Rotation paths and how fast each direction turns (deg/step):
Each turn is a multiple of 5 degrees from 10 to 175, or 0.
Each row of a path follows its step; steps can be skipped.
Path 1:
step 2: [ 11  -6  10  11  -5  13   0  17  26 -12   0  -6   0  -7  17   1 -34 -12
 -27 -26  12   3  21 -26 -23 -10 -41 -40 -15   8  18  15   4   7  22 -16
 -25]
step 3: [  1   3 -17  32  10  30 -15  15 -17  18   4   1  37   2 -16   7  -6  -5
 -12  15   7 -45 -19 -32  -1   1  -6 -24 -25 -26  -8  -9  -9 -18  11  27
  -5]
step 6: [ 12  -3  -2 -36 -34   0  13  -8  -5  13   2  11   3  -4   4   1  30 -12
 -14  16 -23  -5 -23  13 -12  20   3  16   6 -18 -11  -1 -55  -4  -1   8
 -43]
step 7: [ 18 -13   3 -22 -15   4 -20  35 -19  -6 -15 -12 -16 -12   0   4  -9   2
 -28  -9 -37  22 -14  28  13  -4   3  22  24  17 -14  29  10 -14  33  10
  16]
step 8: [ 36  16 -31  -7  15  -2  -9 -18  -2  -4   3 -13  15  -8 -27  -7 -18 -24
   4  34  -2  16  15  19   9   7  29  38  26   1  -8   2  -7 -16 -21  12
 -27]
step 11: [  1   5   3   3 -11 -15   2 -17  12 -31 -26  10 -22 -14  13  14 -14 -13
   0  25 -15 -19  12 -13 -29   3  -2  -6 -18  47   2 -43   8  -5 -32 -15
  -2]
step 15: [ 12  10 -10 -23  -2   4  28  15 -21  19 -13 -13  10   7   3 -13   1   0
  13  18  39   4  -2  -4  -1 -36 -21   8   1 -37  34  12  -7 -34  -9 -21
 -21]
step 17: [  8 -14 -18 -29  31  -7  14  15 -39  52  19 -13 -19   6  -3  13  -9  12
  10  -7   4  -4   7  13  -3   4  -8  19  23   2  23  22   4  33   7  10
 -14]
step 20: [ 21   9 -30  22  -2  10  -7  -4  26   8   3 -46   2   5  18   8 -16  10
 -17   9 -35  19  31   4  10  24 -28 -20 -11  18  23   8   5  -6   4 -16
 -12]
[ -2  -1   9 -10   4   3  -2  12   5   1   2  -2  -2  -5  -6   4  -1   0
   0  -7  -1  -6  11   0  10   3 -12   3   4  -3   7  12   9  -2  -2  -3
   3]
145
[ -6  -2  -8   0   5   2   4   0   8   4   3  -8  -7  -3   3  -2   5  -4
  -3 -14   6   0   7   6   0   9   3  -3  -3  -6 -11  -1  -3  13   0  -5
  -8]
95
[  0  14   8  -6   2  -2   2   8  -3  -8 -16   2  -2  -7  -5  -7  -1  -2
   0   6   3   6   1   3   8  11   3   2  -6   4  -5  -5  -3   3   3   9
  -3]
20
[  1  -1   8   7  -2  -6   3   2   2   5  -7  -1   8 -10  10   4   2   1
   1   4  -5   1   0  10  10  -7   3   2  11 -11  -2  -5  -7  -1   3 -10
   0]
45
[ -3   1  -8   1   9  10   4  -7 -12  -2   1  -3  -5   2   6   3  -1   0
   2  13   3  -8   5  -5  11   3   4   5   1 -10   3   8  -7   2   0   4
   1]
155
[  2  10  -5   0  -7   0   0  -1  -1  -6  -6   1   7   5  13   5  13  -5
  -3  -7   5  -7  -6   9  -1   1 -10   0  -3  -6   2   3   5  -2  -5  10
   5]
40
[ -2   1  -9  14  -1  -4  -2   4   9   8  -3   9 -12  -2   2   1  -6  -4
  -2   5   1   1   2   9   3  -3  -1  10   1   9  11   3   3   7   0   5
   0]
115
[ 2 -8 -2 -1 15  3  2 -1  8 -9 -1  2 -2 -9 -4 -2 16 -3  5  3 -7 -3 -9  2
  1 -8 -3 -7  1  8  2  2 -7  1 -4  4 -4]
145
